In the rows, 128 means zero.
The same turns and mirrors carry the whole set onto itself, and each row onto the other rows of its family. Which rows share a family with each named row? Give them in list order.
These 30 rows form 5 families of 6 rows each.
datan: [135 152 125 148  96 118 142 121 102 100 137 118 109 104 111 124 124  67
 136 137 124 104 107]
nozep: [119 134  87 142 128 110 117 120 114  86 118 123 110 107  99 139 149  93
 148 122 103  94 126]
mivum: [132 151  98 128 151  88 104 146  99 105 118 137 108 108 106 149 134  79
 172 119 106 111 127]
mag: [121 137  93 151 133 106 125 135 115  94 123 141 108 105 111 144 152  73
 156 123  91 110 116]
povo: [104 153 136 124 155 135  95 130 145 146 114 135 105 152 120 152  92 107
  81 104 105 137  96]
Semuk: [125 147  84 106 118 107 129 131 121  92 115 120 126 113 136 118 134 100
 155 148 122  99 104]
soka: [134 147  86 110 116  96 146 134 131 106 131 122 125  99 145 123 132  87
 149 143 115 117 112]
Vabut: [129 172 151 127 151 155 128 137 147 149 137 121 127 151 146 135  93 133
 122 106 128 120 137]
Dele: [123 142  95 133 154  93 121 160 112  92 125 146 123 123 108 137 135  79
 159 101  90 116 133]
dimut: [113 154 138 104 157 111  90 151 126 149 123 150 125 134 133 160  88 129
 125  83 104 121 115]
muf: [132 157 144 109 165 124  91 148 125 149 116 145  97 110 113 161  91 125
 146 105  78 129 109]
Gon: [131 172 137 156 112 107 135 128  97  99 129 125 102 117  97 110 122  65
 110 117 119 106 117]
doku: [138 146 116 153 106 115 123 121 109  85 129 109 120  99 113 120 118  89
 133 141 127  91 100]
suvof: [125 155 129  96 153 142 105 151 134 151 139 124 114 140 120 162  74 128
 114  91  96 118 110]
Gan: [142 163  92 112 127 118 143 128 110 121 136 108 126  92 143 113 138 102
 149 150 117 111 103]
bok: [119 128  86 136 141  98 110 131  97 112 121 128 121 109 108 146 150  87
 161 130  97 125 112]
peg: [139 161 106 110 133  95 156 147 133 119 129 117 142 109 144 106 128  86
 136 138 143 116 122]
gav: [124 145 116 158 115 131 129 105  86  93 138 115 105 105 111 112 123  75
 132 128 115 120 108]
Kub: [103 163 154 131 148 146 101 119 129 122 116 149 122 154 121 146 106 104
  76  97 110 140 123]
lapud: [151 175  97 118 146 118 143 134 129 103 130 113 125 104 146 113 129  86
 150 151 135 116 127]
mol: [125 153 149 103 150 137 104 158 142 147 132 149 116 131 134 156  80 127
 129  95  83 121 109]
fola: [136 152 143 108 163 168 136 125 152 136 132 117 119 126 144 130  89 123
 139 127 115 146 141]
kosum: [117 144 137 109 174 119  84 162 128 144 118 138 119 121 110 145  87 121
 135  88  84 136 125]
puna: [128 165 147 104 162 156 127 146 152 157 125 111 129 135 134 116  96 121
 122 124 126 136 141]
Vakiz: [132 161 123 145 123 109 119 108  95  85 123 124 103 104 106 118 117  58
 114 132 131 124 121]
Zavek: [107 166 167 128 149 151  97 129 124 128 111 137 107 134 103 120  94  94
  82 111 105 145 114]
Ralev: [100 150 160 117 138 136 103 125 142 147 110 152 105 148 114 152 104 102
  87 109  97 139 112]
Poti: [111 148 168 122 145 144 103 107 125 134 103 143 106 125 107 143 100  89
  91 127 118 157 108]
ravik: [119 141 157 126 150 164 132 130 163 148 137 126 122 139 141 140  89 117
 113 106 119 133 137]
nodip: [109 148 140 123 163 175 125 134 149 148 131 121 117 151 130 144  88 111
 112 102 130 123 118]

Which other rows belong to the same family as soka? datan, mag, mol, Ralev, ravik
Which other rows belong to the same family as Kub? Vabut, dimut, Gan, bok, gav
Which other rows belong to the same family as doku? nozep, povo, Semuk, suvof, nodip
Which other rows belong to the same family as peg? Dele, muf, Gon, fola, Poti

The same turns and mirrors carry the whole set onto itself, and each row onto the other rows of its family. Which rows share a family with each named row? Give them in list order.
These 27 rows form 9 families of 3 rows each.
Mabe: [181 155 106 119 131  92 142 117 117 139 141 133 126 118 128 102 121 115
 143 103 157 116 140 138 138 114 156 123 104 125 124 137 135 139 116 127
 159]
voges: [155 122  97 116 124 132 108 133 108 136 119 151 120 105 106 139 146  99
 152 162 117 105 130 142 129 111 168 155 109 135 130 112 168 124 129  92
 127]
ref: [109 106 128 148 100 134 130 111 112 128 129 121 124 144 157 149 112 122
 100 103  97 152 135 116 161 132  96 125  87 110 143 130 128 134 167 129
 131]
fiv: [149 116 122 118 154 150 109 111 120 144 114 138 116 132 143 130 155 161
 157 140 143 139 139  91  95 149 133 115 150 148 135 124 115 151 136 127
  91]
kad: [129 120 115  96 126 144 108 130 142 133 106 111 109 157 135 107 127 145
 146 119 149 117 150 136 139 150 121  98 147 141 140 146 122 134 122 164
  77]
Gele: [113 114  83 124 152 150 125 133 155 145 119 126 132 155 117 129 135 135
 148 112 138 105 138 109 133 138 104 115 132 117 137 111  91 133 108 157
 117]
bos: [119 133 135 133  85 123 114 128 125 118 103 102 118 123 161 109 120 110
 127 107  91 165 123 139 167 147 139 106 111 134 142 141 137 111 128 130
 144]
Miru: [130 113 144 134 116 112 136 136  74 120 120 170 107 112 125 142 130 100
 110 139 110 128 148 115 118 106 128 153 144 122 117 154 152 133 140 124
 139]
zome: [160 134  85 144 123 112 146 119 105 160 127 152 116 136 131 179 108 115
 125 138 135 110 132 130 139 128 137 153  92 108 124 116 139 140 133  99
 145]
rafo: [162 137  88 114 120 122 151 137 135 135 128 158 125 113 134 150 110  98
 119 115 135 122  98 147 140 114 154 137  78 123 136 109 133 125 120  90
 141]
Kulem: [104 113 172 125 116 128 113 129 134 119 147  88 135 148 130 144 123 144
 137 131 101 157 112 125 101 125 133 110 130 132 154 105 144 131 137 141
 124]
zol: [143 105 114 108 150 162 140 132 149 149 126 141 125 151 119 118 109 143
 137 119 161 111 130 144 120 138 131 123 114 125 127 105 105 144 121 146
  76]
lof: [129 104 111 123 137 154 131 117 125 154 134 130 126 168 114 143 128 148
 124 125 163 103 157 128 132 153  97 136 127 115 127 132 114 154 153 144
  80]
sima: [113 119 104 147 140 129 121 113 123 108 108 140 113 137 109 174 142 101
 137 126 149  98 167  86 110 123 139 115 142 133 126 141 112 121 131 136
 123]
Git: [ 98  96 169 133 114 143 125 116 110 135 114 116 141 136 125 169 138 117
 118 128 109 158 174 117 112 146 157 128 134 117 104 136 112 129 127 133
 128]
Gafik: [103  99 134 129 101 143 135 141 132 153 131 117 160 130 146 125 136 127
 106 106  84 170 121 139 150 149 117 135 119 101 130 120 107 129 122 126
 154]
zab: [172 151  85 100 109 104 125 138 121 146 110 138 112 120 131 136 129 108
 142 138 147 114 125 152 143 135 166 134 121 141 130 143 154 132 104 103
 131]
foge: [126 124 149 159 114 144 119 110 103 116 108 127 125 109 157 113 155 136
 141 117 101 176 115  92 124 159 121 116 134 134 137 137 127 134 160 116
 135]
Lom: [140 148 141 147 119 105 132 145 101 118 150 129 120 126 109 130 120 123
 144 146 116 130  91 136 106 117 140 138 131 124 150 111 176 124 136 111
 157]
sas: [164 139 103 122 125 116 125 115 109 134 117 151 122  96 149 158 164 122
 141 136 130 145 112 101 103 140 157 132 127 141 138 133 142 140 138  79
 140]
Dabu: [105  97 147 142 102 152 100 122 124 113 114 113 134 114 137 119 143  99
 138 131  73 158 132 130 150 126 141 126 100 135 140 114 148 110 150 113
 130]
toz: [148 122  76 101 130 111 141 156 118 151 132 170 120 118 135 133 128 114
 115 131 114 116 109 128 135 103 118 155 124 118 138 122 139 138 109 118
 152]
sizet: [121 130 121 117 136 120 121 132 142 116 151 107 134 149  96 153 144 133
 146 141 164  98 105 119  89 129 134 112 149 137 159 118 147 131 134 123
 113]
Nup: [118  90 119 115 141 171  94 120 138 124 113 121 126 138 103 116 157 127
 157 144 137 103 152 124 125 129 132 119 134 142 140 118 134 127 143 137
  74]
pomok: [154 120 127  98 135 119 130 109 142 133 146 104 145 141 127  94 138 138
 141  89 177 123 157 130 133 131 137  99 119 129 129 141 110 144 126 153
 115]
sivo: [147 124 151 113 113 103 127 112 121 126 139 104 134 119 155  90 122 124
 124  83 115 164 145 131 151 110 138 105  95 125 132 135 129 138 129 149
 153]
dil: [110 106 147 140 109 156 142 135 135 109 128 131 131 130 141  99 112 118
 109  88 104 157 105 141 157 140 109 115  97 117 144 120 117 124 151 134
 123]

Which other rows belong to the same family as Git? Miru, sima
Which other rows belong to the same family as Dabu? voges, Nup
Which other rows belong to the same family as zab? kad, bos
Which other rows belong to the same family as zome? ref, lof
Which other rows belong to the same family as pomok? Mabe, sivo

